In the data rows, zero lies at 7.5, halfway between 7 and 8.
Here is a table of points, one per row:
Array([ 0., 12.,  5., 13.,  9.,  8., 11.,  0., 12., 12.,  9.,  3.,  6., 11.,  8.,  7., 10.,  9.,  7.,  8.,  9.,  9.,  9.,  7.])
Array([ 2.,  2.,  4.,  3.,  7.,  7., 10., 11.,  9.,  3.,  9.,  3.,  8., 15.,  7.,  7.,  6.,  8., 10.,  7.,  6., 13., 11.,  7.])
Array([8., 7., 7., 7., 7., 7., 7., 8., 8., 7., 8., 8., 7., 6., 8., 8., 2., 6., 1., 7., 8., 8., 7., 7.])
Array([ 7.,  7.,  8.,  8.,  8.,  9., 11.,  9.,  7.,  9.,  0.,  9.,  8.,  7.,  8.,  5.,  8.,  8.,  9.,  8.,  8.,  8.,  8.,  9.])
Array([ 8.,  8.,  2.,  8.,  7., 11.,  2., 10.,  7.,  8., 11.,  8.,  5.,  7., 11., 10., 10.,  9., 10., 11., 10., 10.,  7., 13.])
Array([ 6.,  7.,  5.,  7.,  5.,  7., 13.,  9., 10.,  3., 10.,  4.,  7.,  7.,  4.,  7.,  7., 11.,  9.,  7.,  6.,  4.,  4.,  7.])
Array([8., 7., 7., 7., 7., 7., 7., 8., 8., 7., 8., 8., 7., 6., 8., 8., 2., 6., 1., 7., 8., 8., 7., 7.])
Array([ 7.,  7.,  9.,  8.,  8.,  9., 12.,  9.,  8., 10.,  8., 10.,  7.,  7.,  8.,  8.,  7.,  7.,  8.,  8.,  8.,  7.,  8.,  8.])
Array([ 9.,  8.,  7., 10.,  7.,  7., 13.,  8.,  6.,  8.,  9.,  8.,  9.,  9., 10.,  8.,  8.,  9.,  8.,  9.,  7.,  8.,  9.,  7.])
Array([ 9.,  9.,  7., 10.,  8.,  7.,  7.,  7.,  6.,  7.,  8.,  7.,  9.,  9., 11.,  7.,  9.,  8.,  8.,  8.,  6.,  8.,  8.,  7.])
Array([10.,  8., 11.,  9.,  4., 10.,  8.,  8.,  4., 15.,  4.,  6.,  7.,  8.,  8.,  8.,  5., 11.,  7., 10., 10., 10., 10., 10.])
Array([ 9.,  9.,  7., 10.,  8.,  7.,  7.,  7.,  6.,  7.,  8.,  7.,  9.,  9., 11.,  7.,  9.,  8.,  8.,  8.,  6.,  8.,  8.,  7.])
Array([ 7.,  7.,  8.,  7.,  9.,  9.,  6.,  8.,  7.,  8.,  0.,  8.,  8.,  6., 10.,  4.,  8.,  7.,  9.,  7.,  7.,  9.,  7.,  9.])
Array([ 9.,  7.,  9.,  7.,  9.,  7.,  9.,  6.,  0.,  6.,  7.,  4., 10.,  8.,  6.,  8.,  8.,  8.,  7.,  8.,  8.,  8.,  8.,  7.])
Array([ 4.,  5.,  7.,  1.,  9.,  8.,  8.,  9.,  3., 12.,  8.,  1.,  7.,  5.,  5.,  7.,  7.,  8.,  9.,  7.,  8.,  2.,  4.,  8.])
Array([ 7.,  8.,  9.,  0., 10.,  9.,  9., 10.,  8.,  4.,  7., 12.,  7.,  7.,  7.,  8., 15.,  7.,  1.,  8.,  7.,  7.,  8.,  9.])
Array([ 7., 15.,  8.,  7., 10.,  7.,  9.,  7.,  0.,  7.,  7.,  4.,  9.,  7.,  6.,  8.,  8.,  8.,  7.,  8.,  7.,  6.,  6.,  8.])
Array([9., 9., 7., 8., 9., 7., 3., 6., 7., 5., 7., 5., 9., 7., 6., 7., 9., 7., 7., 6., 5., 8., 6., 8.])
Array([ 9.,  8.,  7.,  7.,  0.,  7.,  5.,  5.,  8., 12.,  8.,  5.,  9.,  8.,  6.,  7.,  8.,  7.,  7.,  7.,  6.,  7.,  7.,  7.])
Array([9., 9., 7., 9., 8., 7., 9., 6., 7., 6., 8., 7., 9., 8., 5., 8., 9., 8., 7., 7., 6., 8., 8., 7.])
Array([ 7.,  6.,  0.,  7.,  7.,  8., 10.,  6.,  2.,  5.,  8., 14.,  9.,  8.,  7.,  8.,  8.,  9.,  5.,  8.,  7.,  9.,  8.,  8.])
Array([ 9.,  9.,  3.,  8.,  6., 13.,  4.,  8.,  7.,  7.,  2.,  6.,  6.,  7.,  2.,  9., 10.,  9.,  9., 10., 11., 10.,  8.,  0.])
Array([10., 10.,  5., 12.,  8.,  7., 10., 11., 13.,  2.,  8.,  2.,  8., 10.,  8.,  7.,  7.,  7.,  7.,  8.,  7.,  9.,  7.,  7.])
Array([ 5.,  7., 10.,  7.,  9., 11.,  8.,  9.,  9.,  9.,  7., 11.,  5.,  6., 10.,  8.,  6., 13.,  8., 10.,  9.,  6.,  7.,  0.])
Array([ 8.,  8.,  6.,  8.,  7.,  3.,  7., 11.,  8., 10.,  9., 10., 11.,  8.,  7.,  6.,  9.,  9.,  9.,  0., 15.,  9.,  8.,  5.])
Array([ 9., 10.,  8.,  4.,  8.,  9.,  6.,  2., 12.,  5.,  7.,  7.,  4.,  0., 11.,  6.,  8.,  6.,  8.,  8.,  9.,  9.,  9.,  9.])
Array([ 9.,  8.,  7.,  7.,  0.,  7.,  5.,  5.,  8., 12.,  8.,  5.,  9.,  8.,  6.,  7.,  8.,  7.,  7.,  7.,  6.,  7.,  7.,  7.])
Array([ 6.,  7.,  9.,  6.,  9.,  9.,  8.,  8., 10.,  8.,  7.,  9.,  7.,  5.,  3.,  8.,  8.,  6.,  7.,  7.,  7.,  7.,  7.,  9.])
Array([ 7.,  9.,  7.,  7., 15.,  5.,  6.,  4.,  8., 11., 10., 11., 10.,  8.,  6.,  6.,  0.,  9., 14.,  5.,  3., 10.,  8.,  6.])
Array([8., 7., 7., 7., 7., 7., 7., 8., 8., 7., 8., 8., 7., 6., 8., 8., 2., 6., 1., 7., 8., 8., 7., 7.])
Array([10.,  0.,  6.,  8.,  9.,  7.,  5.,  4.,  6., 13.,  8.,  4., 10.,  9.,  6.,  7., 10.,  7.,  7.,  7.,  6.,  9.,  9.,  7.])
Array([9., 9., 9., 8., 9., 9., 4., 6., 7., 6., 8., 6., 8., 8., 6., 8., 9., 6., 6., 8., 7., 7., 7., 0.])
Array([9., 9., 7., 9., 8., 7., 9., 6., 7., 6., 8., 7., 9., 8., 5., 8., 9., 8., 7., 7., 6., 8., 8., 7.])
Array([ 4.,  3.,  8., 12.,  8.,  8.,  7., 10., 12.,  5.,  7.,  7., 15.,  2., 11., 10.,  8.,  7.,  8.,  9.,  8.,  3., 11.,  9.])
Array([9., 8., 8., 8., 0., 7., 4., 6., 8., 4., 7., 8., 8., 7., 6., 7., 7., 7., 7., 7., 6., 7., 6., 8.])
Array([ 7.,  7.,  7.,  8.,  8.,  0.,  7.,  7.,  8.,  8.,  1.,  8.,  1.,  6.,  9., 15.,  8.,  7.,  8.,  6.,  6.,  8.,  8.,  7.])
Array([12., 12.,  5.,  4.,  8.,  7., 10., 10., 11., 10.,  8.,  0.,  8.,  2.,  7.,  7.,  8.,  8.,  8.,  7.,  5., 10., 10.,  7.])
Array([ 9.,  8.,  8.,  8.,  0.,  7., 10.,  6.,  8.,  6.,  8.,  9.,  8.,  8.,  5.,  8.,  6.,  8.,  8.,  7.,  7.,  7.,  7.,  7.])
Array([ 8.,  9.,  7.,  9.,  8.,  8.,  9., 10.,  8.,  9.,  7., 10.,  8.,  9., 15.,  8.,  7.,  8.,  9.,  9.,  7.,  9.,  0.,  9.])
Array([9., 9., 7., 9., 8., 7., 9., 6., 7., 6., 8., 7., 9., 8., 5., 8., 9., 8., 7., 7., 6., 8., 8., 7.])
Array([ 0., 10., 11.,  9.,  4., 10.,  6.,  8.,  4.,  7.,  5.,  8.,  6., 10.,  8.,  8.,  5.,  4.,  7.,  9., 10., 12., 11.,  9.])
Array([13.,  2., 11., 12., 10.,  9.,  6.,  7., 11.,  8.,  6.,  9.,  7.,  9.,  6.,  8.,  8., 11.,  5.,  8.,  9.,  3., 12.,  9.])
Array([14.,  4.,  8.,  6.,  8.,  8.,  8.,  9.,  9.,  8.,  8.,  7.,  0., 14., 11.,  5.,  6.,  5.,  8.,  8.,  8.,  4.,  6.,  7.])
Array([ 8.,  8.,  6.,  6.,  8.,  1.,  3., 11.,  9.,  9.,  9.,  9., 11.,  7.,  5.,  5.,  9.,  7.,  8., 15., 15.,  8.,  7.,  5.])
Array([ 8.,  9.,  6.,  7.,  7.,  6.,  6., 14., 10., 10.,  9., 11., 11.,  8.,  7.,  7., 10.,  9.,  9.,  5.,  1.,  9.,  8.,  7.])
Array([ 7.,  8.,  8.,  2.,  8.,  9.,  6.,  3., 12.,  6.,  7.,  6.,  5.,  8., 12.,  7.,  7.,  6.,  8.,  8.,  9.,  8.,  7.,  9.])
Array([ 9.,  8.,  9.,  3.,  6.,  7., 10.,  0.,  4.,  1.,  8., 12.,  7., 10.,  8.,  7.,  7.,  9.,  8.,  8.,  9.,  9.,  9.,  7.])
Array([10.,  9.,  9.,  3.,  8.,  8., 12.,  4., 11.,  8.,  7.,  7., 15., 10.,  9., 11.,  7.,  7.,  7., 10., 10.,  0.,  8.,  9.])
Array([ 6.,  6., 15.,  6.,  6.,  6.,  8.,  8.,  9.,  1.,  9.,  5.,  9.,  5.,  6.,  7.,  7., 10., 12.,  6.,  5., 14.,  3.,  7.])
Array([ 8.,  7.,  9.,  8.,  8.,  8., 11.,  9.,  8.,  9.,  9.,  9.,  7.,  7.,  8.,  8.,  7.,  0.,  8.,  8.,  8.,  7.,  9.,  7.])
Array([ 4.,  6.,  9.,  4., 10.,  8.,  3.,  8.,  9.,  8.,  7.,  7.,  8., 15.,  5.,  8.,  8.,  5.,  7.,  7.,  7.,  6.,  4.,  9.])
Array([ 8.,  7.,  9.,  8.,  8.,  8., 11.,  9.,  8.,  9.,  9.,  9.,  7.,  7.,  8.,  8.,  7.,  0.,  8.,  8.,  8.,  7.,  9.,  7.])
Array([8., 7., 7., 7., 7., 7., 7., 8., 8., 7., 8., 8., 7., 6., 8., 8., 2., 6., 1., 7., 8., 8., 7., 7.])
Array([ 7.,  8.,  3.,  7.,  7., 11.,  3.,  9.,  9.,  8., 11.,  8.,  5.,  6.,  4., 11., 10.,  9.,  9., 10., 10.,  9.,  7., 13.])
Array([ 2.,  2.,  7., 10.,  8.,  8.,  9.,  6.,  7.,  9.,  8., 10.,  7.,  2.,  7.,  7.,  8.,  2.,  9.,  7.,  8., 12.,  4.,  8.])
Array([ 2., 13., 10.,  8.,  3.,  7.,  0., 13.,  6.,  8.,  7., 10.,  8., 11.,  9.,  6.,  8.,  5.,  7.,  6.,  4.,  3., 12.,  8.])
Array([ 3.,  4.,  7.,  2.,  6.,  7.,  8.,  7.,  4., 10.,  9., 11.,  6.,  5., 12.,  6.,  8., 10., 11.,  7.,  7.,  3.,  5.,  8.])
Array([ 9., 10., 10.,  3., 11.,  9., 11., 11., 11.,  9.,  5.,  9.,  7., 10.,  4.,  9.,  6., 12.,  7.,  8.,  7., 12., 11., 10.])
Array([ 9.,  9., 12.,  8., 14.,  9.,  1.,  8.,  5.,  7., 13.,  6.,  6.,  7.,  9., 10.,  7.,  9.,  5.,  9.,  9., 10.,  9., 10.])
Array([10.,  8., 14., 10.,  4.,  9.,  9.,  8.,  5.,  8., 13.,  9.,  6.,  8.,  6., 11., 10., 11., 12., 10., 10.,  9., 10., 10.])
Array([11.,  0.,  7.,  8.,  8.,  7.,  4.,  5.,  6.,  5.,  7.,  6., 10.,  8.,  6.,  7.,  9.,  7.,  7.,  7.,  6., 10.,  8.,  7.])
Along one direction, these points spread out more than along any other. How far along it is each point below, from 0 to 99? The average is 50, and the first point in the table lies past the average. One standard deviation of the points above along it is 16.
Array([ 9.,  9.,  7.,  9.,  8., 10.,  7.,  7.,  7.,  7.,  7.,  7.,  8.,  8., 10.,  7.,  9.,  8.,  8.,  0., 11.,  8.,  8.,  8.]) 52
Array([ 7.,  8.,  7.,  8.,  7.,  6.,  6.,  3., 10., 11.,  9., 13.,  9.,  7.,  7.,  7., 11.,  9.,  7.,  6.,  3.,  8.,  8.,  7.]) 50
Array([ 7.,  7.,  7.,  7.,  7.,  8.,  8.,  8.,  8.,  8.,  8.,  9.,  7.,  6.,  8.,  8.,  1., 14.,  1.,  8.,  8.,  8.,  6.,  9.]) 39
Array([ 4.,  6.,  9., 13., 10.,  9.,  5.,  7., 11.,  7.,  6.,  9.,  7., 13.,  6.,  8.,  8., 13.,  6.,  8.,  8.,  5.,  3., 10.]) 46
Array([ 9.,  9.,  8.,  8.,  8.,  8., 10.,  9.,  9.,  9.,  8.,  8.,  8.,  9.,  8.,  9.,  7.,  1.,  8.,  8.,  8.,  8.,  0.,  8.]) 43
Array([ 7.,  8.,  8., 14.,  8.,  7.,  9., 10.,  4.,  9., 10., 10.,  0.,  5.,  3.,  4., 10.,  9.,  7.,  5.,  4.,  6.,  9.,  6.]) 51
Array([ 8.,  9.,  8.,  8.,  8.,  0.,  8.,  7.,  8.,  7.,  6.,  7.,  5.,  7.,  6.,  0.,  8.,  8.,  7., 10.,  9.,  7.,  8., 10.]) 53
Array([ 9.,  9.,  7., 10.,  8.,  7.,  7.,  7.,  6.,  7.,  8.,  7.,  9.,  9., 11.,  7.,  9.,  8.,  8.,  8.,  6.,  8.,  8.,  7.]) 57
Array([ 4.,  4.,  8., 11.,  8.,  9.,  8.,  8.,  5.,  4.,  7.,  4.,  6.,  2.,  6.,  7.,  7.,  8.,  8.,  8., 10.,  2.,  2.,  9.]) 43
Array([ 6.,  7.,  9.,  6.,  9.,  9.,  8.,  8., 10.,  8.,  7.,  9.,  7.,  5.,  3.,  8.,  8.,  6.,  7.,  7.,  7.,  7.,  7.,  9.]) 43
Array([ 9.,  9.,  7., 10.,  8.,  7.,  7.,  7.,  6.,  7.,  8.,  7.,  9.,  9., 11.,  7.,  9.,  8.,  8.,  8.,  6.,  8.,  8.,  7.]) 57
Array([ 5.,  5.,  5.,  6.,  6.,  6.,  8.,  9.,  8.,  3.,  9.,  4.,  6.,  6., 13.,  5.,  8.,  9., 10.,  7.,  6.,  4., 14.,  6.]) 51
Array([ 9.,  9.,  7., 10.,  8.,  7.,  7.,  7.,  6.,  7.,  8.,  7.,  9.,  9., 11.,  7.,  9.,  8.,  8.,  8.,  6.,  8.,  8.,  7.]) 57
Array([10., 10.,  3.,  9., 10.,  9.,  4.,  6.,  7.,  4.,  5., 11.,  7.,  8.,  1.,  8.,  2.,  4., 15.,  8.,  8.,  2., 10., 10.]) 52
Array([ 8.,  7.,  9.,  8.,  8.,  8., 11.,  9.,  8.,  9.,  9.,  9.,  7.,  7.,  8.,  8.,  7.,  0.,  8.,  8.,  8.,  7.,  9.,  7.]) 35
